Families of rows that turns and mirrors carry onto each other, the same ones carrying the whole set onto itself: the rest of each named row's family, in list order
5 families of 6 rows
K_245: [ 0.56  1.50 -0.97 -0.51 -0.96 -3.35  0.38  1.75  1.84 -0.29  1.65 -0.02
 -1.14 -4.92  2.73  2.45 -0.53  2.32 -1.71 -1.92 -0.34 -0.59  0.49  1.79
  0.66 -1.75  0.57 -0.84]
K_354: [-0.07  0.46  1.44  1.51 -2.34 -3.05  0.34 -1.38 -0.10 -1.32 -2.23  1.53
 -1.76 -1.66  1.69 -0.17  2.41  2.06  1.03 -2.09 -2.16 -1.05  3.71  2.18
 -2.28  0.06 -1.44  2.03]
K_486: [-0.42  2.16 -4.68 -1.59 -1.18 -2.87  1.03 -0.83  0.45  2.65 -1.26 -3.02
  1.14  0.23  1.24  1.54 -1.43  1.96  0.41  0.54  1.49 -2.68 -0.36  2.61
  2.59  0.42  0.32 -0.26]
K_379: [ 1.52  1.52 -2.81  0.32 -3.16 -2.66 -0.39 -2.14  4.83  1.24  0.98 -2.34
 -0.02  0.15  0.26  2.29 -0.31  1.54  1.03  0.76 -0.64 -1.16 -1.87  0.68
  3.47  0.17 -0.40 -1.38]
K_616: [ 0.26 -0.51  1.15 -0.14 -1.63  1.18  1.09 -2.82 -0.87 -0.38 -1.70 -2.66
  2.46  0.03  0.10  0.30  1.85 -1.09 -0.78  2.28  0.26  2.74  2.31 -0.10
  2.08  0.43  1.98  2.81]
K_885: [ 1.82  1.55 -3.47  0.10 -2.32 -2.18  0.90  1.76  2.81  0.67  1.17 -2.40
  1.03 -3.14  1.49  2.69 -0.33  2.16 -0.63  1.53  0.64  0.34  0.33  1.44
  3.12 -0.58  1.37 -0.89]
K_748: [-0.55 -0.34  2.21 -2.51  1.09 -0.15 -1.51 -2.34  0.18 -0.09 -0.13 -1.80
 -0.16  1.27  2.46 -2.13  3.16 -0.70 -1.40 -2.17 -2.99  0.34  2.42 -1.98
 -0.39 -0.55  1.70  0.00]
K_257: [ 1.69  0.76 -2.31  2.46 -4.97 -2.09  1.40 -0.92  2.21  0.45 -2.28 -1.90
  0.35  0.35  0.06  0.87  1.92  2.08  2.79  2.07 -0.41 -0.08  3.31  2.51
  1.49  1.63 -0.69  0.73]
K_538: [-0.56  2.30 -3.55 -1.75 -0.39 -3.87 -0.31  0.35 -0.51  1.70  0.43 -0.86
  0.14 -1.25  1.88  1.06 -1.53  2.43  0.70 -2.57  0.69 -3.68  0.60  2.26
  1.33 -1.85  0.81 -0.12]
K_26: [ 0.87 -0.04 -0.18  2.29 -4.41 -1.00  1.25 -2.88  0.45 -0.49 -3.28 -1.41
  0.55  1.29 -0.37  0.14  2.88  0.93  2.07  1.86 -0.49  0.69  3.98  1.72
  0.30  1.75 -0.56  2.16]
K_372: [-2.31  1.97  1.02 -2.34  0.13 -1.03  1.25 -1.47 -3.91  1.71 -1.22  0.22
  1.08 -0.30  1.52 -0.57  1.65 -0.01  0.24 -2.96 -1.08 -1.63  2.31 -0.81
 -0.05  0.14  0.19  2.61]
K_666: [-0.20 -0.07  0.99 -2.21 -0.24  0.99 -0.14 -2.37  1.21  0.99 -0.92 -3.29
  1.61  2.22  1.98 -1.73  3.79 -1.02 -0.88  0.62 -2.05  1.38  2.01 -2.09
  1.78  1.33  1.62 -0.13]
K_401: [-0.50  0.35  2.07 -0.75  0.52 -2.24  0.13 -0.42 -0.82 -1.67  0.40  1.03
 -1.09 -4.19  2.42  0.79  0.65  0.84 -2.35 -2.71 -1.10  0.30  1.48  0.71
 -0.89 -1.76  0.33  1.26]
K_958: [ 1.41  0.71 -2.25  0.04 -2.95 -0.24  1.50 -0.80  1.68  0.69 -0.41 -3.99
  2.37 -0.60  0.30  1.64  0.46  0.33 -0.31  3.61  1.09  1.80  1.29  0.56
  3.72  0.84  2.02  0.80]
K_322: [ 0.92  0.75 -2.55 -2.01 -0.62 -1.84 -0.37 -0.12  4.67  1.96  0.04 -3.89
  0.34  0.38  2.91  0.47  0.76  1.69 -1.62  1.26 -1.29 -0.50 -0.73  0.26
  2.43  1.00  0.49 -3.67]
K_898: [-0.15  0.71  2.33  0.03 -2.26  0.32  0.82 -5.27  1.47  0.43 -1.29 -1.26
  1.34  1.80 -0.46  0.03  2.74 -1.33  0.46  0.40 -1.87  0.92 -0.08 -2.33
  2.26  1.68 -0.39  2.08]
K_672: [-0.73 -0.89  3.29 -0.36 -0.01  0.08  0.53 -3.04 -2.09 -1.48 -1.21 -0.30
  0.60 -1.56  1.35 -0.41  1.56 -0.59 -2.07 -0.93 -0.62  1.79  2.37 -0.16
 -0.37 -0.68  1.28  2.90]
K_312: [-1.36  2.22 -0.93 -2.32  0.53 -2.76 -0.06 -0.41 -2.47  1.31  0.02  0.39
 -0.12 -1.34  2.19 -0.20  0.24  1.24  0.57 -4.45 -0.60 -3.35  2.03  0.63
 -0.14 -1.70  0.78  0.86]
K_614: [ 0.12 -0.30  1.52  1.72 -2.86 -1.73  0.82 -3.20 -0.87 -1.14 -3.06  0.16
 -0.52  0.17  0.53 -0.78  3.14  1.03  1.41 -0.31 -1.36  0.11  4.08  1.70
 -1.42  1.04 -1.06  2.58]
K_756: [ 0.57  0.45 -1.25 -2.37  0.83 -2.96 -1.71 -0.11  3.72  0.50  0.92 -2.15
 -1.40 -0.80  3.62  0.30  0.07  2.03 -2.01 -1.89 -1.66 -1.60 -0.51  0.78
  0.76 -1.02  1.01 -3.17]
K_440: [-0.84  2.09 -2.67 -1.84 -1.18 -0.90  2.01 -2.28 -0.98  2.95 -3.16 -3.05
  2.59  1.37  0.59  0.82  0.02  0.70  0.12  1.73  1.26 -0.84  0.17  0.99
  3.08  2.18 -0.43  0.87]
K_993: [-2.05  2.15  0.01 -2.10 -0.63 -0.10  2.38 -2.66 -3.11  2.21 -3.12 -1.71
  2.31  1.45  0.67 -0.22  1.56 -0.66  0.14  0.08 -0.15 -0.43  1.80 -0.82
  2.08  2.07 -0.45  2.48]
K_244: [ 0.87  1.42 -0.83  0.19 -3.56 -0.76  0.58 -4.26  3.26  1.21 -0.99 -2.76
  1.33  1.86 -0.70  1.14  1.17 -0.35  0.67  2.23 -0.66  0.54 -1.39 -0.92
  4.03  1.82 -0.54  0.45]
K_191: [-0.74  0.84  3.45 -0.31 -0.86 -1.02 -0.50 -4.31  0.10 -0.74  0.17  0.93
 -0.16  0.05  0.77 -0.31  2.63 -0.86  0.17 -2.99 -2.98 -0.03  0.25 -2.42
  0.36 -0.16 -0.37  2.27]
K_537: [ 0.99  1.58 -1.19 -0.07 -1.76 -3.84 -1.39 -1.45  4.00  0.31  2.17  0.12
 -1.38 -1.53  1.43  1.92 -0.52  2.03  0.74 -2.79 -1.45 -2.43 -1.74  0.45
  1.79 -1.61 -0.18 -1.16]
K_494: [ 0.52  0.57 -1.26 -1.97 -1.21  0.11  0.28 -1.00  3.67  1.80 -0.90 -4.67
  1.45  2.01  1.91 -0.18  2.30  0.19 -1.15  2.26 -1.18  1.08  0.40 -1.32
  2.93  2.43  0.89 -1.99]
K_683: [ 0.81  1.11 -0.69  1.73 -3.38 -4.22  0.30  0.26  1.46 -0.57 -1.06  0.73
 -1.89 -2.59  1.91  0.85  1.51  3.12  1.32 -1.71 -1.56 -1.78  2.96  3.00
 -1.36  0.07 -1.78  0.39]
K_707: [-0.03 -0.29  0.94 -2.38  1.58 -2.10 -2.19 -1.32  1.87 -0.28  0.95 -1.00
 -1.31 -0.47  3.42 -1.19  1.33  1.20 -1.86 -3.35 -2.68 -1.05  0.73 -0.42
 -0.94 -1.83  1.28 -1.57]
K_121: [-0.26  1.17  1.68 -0.24 -0.99 -3.05 -1.75 -2.55  1.58 -0.86  1.94  1.90
 -1.82 -1.47  1.66  0.50  1.21  0.78  0.29 -4.33 -2.66 -1.95 -0.36 -0.94
 -0.02 -1.90 -0.37  0.53]
K_434: [ 1.38  1.29 -2.42  2.30 -4.46 -3.77  0.65  0.50  2.80  0.34 -1.28 -0.84
 -0.97 -1.44  1.31  1.50  1.32  3.05  2.04  0.23 -0.70 -1.47  2.78  3.14
  0.40  0.57 -1.05 -0.29]

Same family as K_245: K_616, K_885, K_401, K_958, K_672
Same family as K_707: K_748, K_666, K_322, K_756, K_494
Same family as K_121: K_379, K_898, K_244, K_191, K_537
Same family as K_486: K_538, K_372, K_312, K_440, K_993

